In the rows, 128 means zero.
Where one turn sends some rows of the set: a few examples, then the rows asked:
J126: [117 131 123 158 123 159 135 112 132 132 100 141 132 130 123 101 112 144
 134 145 109 132 111 162 100 124 137 106 139 142 127 128]
J831: [113 123  83 110 121 131 171 144 146 122 125 108 111 143 116 136 147 124
 104 129 110 141 118 152 111 162 123 109 127 156 153 119]
J478: [105 117  76 130 142 157 161 108 140 132 145 141 106 140 106 125 133 144
 111 136 126 129 107 106 110 129 160 122 146 158 186  98]
J862: [127 141  98 126 135 143 165 111 135 150 125 145  81 135 110 134 136 137
 131 159 108 159  79 130 119 146 108 150 156  97 121 129]
J718: [134 124 102 129 119 156 165 135 140 127 137 106 126 145 106 108 138 139
 127 119  98 133  90 145 129 137  97 146 133 135 172 101]
J372: [149 114  85 127 136 175 127 113 116 156 148 152 109 147 125 141 116 125
 137 126 134 139  96 108 133 145 145 106 124 108 145 102]
J729: [124 119  84 119 141 138 159 119 150 145 125 143  95 147  95 139 112 120
 113 149 129 105 145 131 107 102 158 150 156 154 118 115]
J541: [148 125  89 107 134 132 154 139 129 125 132 131 125 129 154 145 139 132
 109 130 101  92 111 127 106 115 152 151 132 133 112 117]
J222: [125  88 103 120 124 138 133 114 111 152 120 155  96 153 104 126 105 121
 126 144 127 126 126 122 152  96 124 139 160 125 149 120]
J578: [152 126 122 120 118 160 154 121 124 121 117 121 120 145 137 112 101 121
 135 138 137 139  98 143  90  78 144 124 128 119 153 119]
J353: [116 129 121 156 125 131 155 127 137 115 128 117  84 153 147 124  82 137
 105 147 146 137 108 129 130 107 153 116 144 130 138 120]
J817: [148 117  82 138 118 165 146 117 132 114  97 137  91 140 100 117 116 127
 128 121 124 156  85 125 154 118 129 136 147 108 147 127]
J61: [129 123 119 127 133 155 151 103 117 171 129 146  96 128  95 128 113 144
 153 162 106 128  96  91 112 122 117 146 157 111 134 105]
J354: [136  98 117 101 117 128 145 146 133 132 127 102 120 132 121 165 123 133
 128 126 116 123 132 119 119 136 139 114 126 163 166  99]
J104: [128 144 106 135 126 131 140 145 137 115  98 123  83 126  73 113 126 115
 110 136 119 163  91 132 108 129 147 115 117 127 140 109]
J271: [153 126 135 119 133 114 144 138 127 131 127 111  99 136 135 151 136 115
 136 143 117 156 111 108  96 140 115 138 141 121 108 137]
J651: [132 111  93 126 149 142 135 113 147 133 135 114 136 141 133 151 138 137
 144 107 126 139 108 116 125 124 144 138 161 171 161 110]
J695: [115 146 112 131 126 128 152 142 127 119 131 127 107 108 166 155 115 132
 117 137  92 109 129 140 117 136 112 147 132 116 146 112]
J923: [130 103  97 121 143 137 124 125 107 153 142 153 123 151 138 119 134 133
 113 134 116 108 111 105 128 131 156 117 128 144 113 112]
J550: [110 113 126 149 134 146 123 133 142 147 130 113 104 128 100 161 108 161
 121 139 137 119 101 159 138 125 125 133 146 138 101 104]
J907: [126 130 148 135 144 140 128 162 121 126 119 129 103 120  98 149 113 108
 139 126 119 152 128 142  91 128 117 132 119 137 156 123]
J214: [132 161  86 147 132 153 128 112 147 151 142 118 103 129 107 122 110 127
 132 136 121 143  86 122 128 147 136 117 128 105 143  72]
J858: [139 127 103 130 145 137 153 101 131 165 129 149  96 136 113 155 125 121
 141 157 117 138 113  95  79 129 157 119 172 124 118 122]
J974: [136 134 115 128 141 153 154 119 126 125 121 125 106 126 133 136 123 131
 149 141 118 131 129  65  88 138 135 136 140 141 109 138]
J77: [104 167  99 118 135 133 137 132 130 138 146 117 104 115 125 136 121 111
 124 151 117 146 111 145  99 128 105 136 119 106 156  84]
J330: [123 114 106 112 120 186 144 123 129 140 113 141 116 117  94 162 124 146
 128 146 134 124 111 168  89 117 138 117 120 122 127 116]
J481: [105 126  95 113 142 164 153 132 135 120 143 112  93 149 121 153 111 141
 120 135 173 142  98 136 124  97 126 151 129 128 124 121]
J511: [137 106 107 140 121 136 156 123 135 154 150 133 103 147 104 137 125 132
 113 137 107 135  97 147 117 126 132 124 155 124 202  90]
J84: [134 139 111 145 146 166 158 139 159 118 119 129 110 124 115 159 105 125
 143 115 115 115 143 134 107 131 131 161 145 153 127 134]
J414: [133 137 125 111 113 127 168 143 130 128 119 121  71 124 104 132 129 139
 116 168 111 140 102 101 110 148 114 142 117 105 119 119]

J478 moves to J651
J817 moves to J222
J372 moves to J923
And these:
J61 moves to J858
J330 moves to J126

Where one turn sends some rows of the set: a few examples, then the rows asked:
J503: [122 176 106 132 140 130 103 155 132 104  89 124 140 127 149 118 131  97
 150 169 115 117 119 142 165 131 145]
J938: [115 172 148  82 159 116  91 134 157 127 105 123 126 115 100 137 115 131
 128 137 135 123 124 130 155  98 142]
J235: [129 117 110 152 127 147  95 117 139 124 122 107 106 143 122 154 127 138
 123 145 122 113 122 140 175 103 125]
J903: [139 164 121 109 102 120 100 139 151 130  78 139 131 124 108 119 146 135
 134 138 116 114 122 119 162  92 147]
J83: [141 125 107 120  99 125  96 130 118 111  86 115 104 101 116 148 142 118
 149 133 117  81  94 140 171 120 134]
J726: [114 140  85  98 106 131  62 136 145 126 124 128 131 129 112 114 129 150
 116 140 109  87 108 130 185 153 147]
J268: [137 166  92  86 157 137  79 133 113 138 119 139 132 138 115 148 140 128
 162 131 122  98 125 127 128 128 138]
J821: [ 78 132 116  87 148 122  91 138 133 128 105 103 119 127 105 135 111  93
 117 164 109 131 119 135 170 127 127]
J418: [113 125  84 123 152 121  88 126 155 146 135 100 123 126 121 141 132 145
 126 131 122 102  97 161 187 121 168]
J855: [136 168 121 117  97 115 104 146 143 125  88 151 141 130 110 128 138 124
 132 139 133 114 118 121 164  94 146]
J733: [128 141  87 115 130 146  88 117 138 105 127 110 167 132  88 154 104 109
 123 138 112 113 120 178 137 103 176]
J100: [141 114  90 119 119 122  93 106 116 108 113 112 149 136 106 158  87 121
 133 166 137  91 149 135 147 132 156]
J953: [132 111 109 153 131 139  90 119 139 117 134  97 112 146 130 147 122 133
 134 144 132 112 121 142 183 102 124]
J160: [119 143  92  86  99 131  74 152 143 115 116 135 136 130 113 119 122 154
 119 152 110  92 112 141 182 161 142]
J488: [142 123 113 114  93 127  96 122 126 103 104 113 100 105 105 145 144 125
 157 125 120  82 103 143 171 120 131]
J620: [122 147 104  83 114 128  83 127 131 114 133 132 113 100 119 153 140 138
 142 127 148  88 112 138 158 155 166]
J382: [129 170 143  84 158 111  77 131 154 123 109 129 120 111 101 134 115 139
 141 133 141 117 132 133 145 103 145]
J81: [124 137 106 141 127 148  77 151 125  91 120 108 153 140 111 151 124  85
 124 143 135 143 119 134 154 114 145]
J551: [109 143 101 126 139  90  95 140 139 124 121 102 149 120 102 157 123 135
 133 102  97  82 117 153 168  99 130]
J916: [124 172 113 140 140 136 101 163 133 106 108 121 138 121 144 124 128 101
 154 178 117 111 120 142 172 120 138]
J876: [137 126  98 114 122 117  98 100 127 110 121 121 155 143 115 140  84 108
 136 163 126  89 149 140 153 131 154]
J303: [125 129 105 137 119 142  68 151 116  82 121 112 133 142  98 147 134  86
 126 142 130 137 124 140 161 110 148]
J596: [146 172  96  84 159 131  80 149 106 132 114 133 136 145 106 152 139 126
 164 139 119 111 134 135 140 114 143]
J654: [112 150 112  93 143 120  92 108 144  90 104 109 131 134 130 126  91  99
 136 181 118  97 121 167 165 134 160]
J290: [107 163 114  91 143 114  83 110 154  86 101 117 127 130 127 123  97  98
 136 175 116 109 120 170 161 129 149]
J967: [132 154 107  75 124 129  86 127 120 107 126 132 114 109 118 160 136 139
 151 128 143  84 110 139 148 150 167]
J29: [111 140  99 132 138 112  84 133 139 132 130  99 155 118  96 147 113 120
 135 100  88  81 120 158 166 105 139]
J38: [108 130  92 118 144 123  92 127 161 140 135 103 124 123 122 136 131 157
 119 141 118  95  97 151 193 128 167]
J655: [ 89 135 125  82 157 118  88 132 143 131 104 118 132 121 104 130 108  88
 125 153 118 127 114 122 164 131 122]
J88: [123 139  94 119 132 136  89 117 132 107 128 107 169 129  80 156 109 114
 126 124 117 106 115 172 142  99 177]

J88 moves to J967
J235 moves to J855
J100 moves to J160
And these:
J81 moves to J488
J726 moves to J655
J382 moves to J733

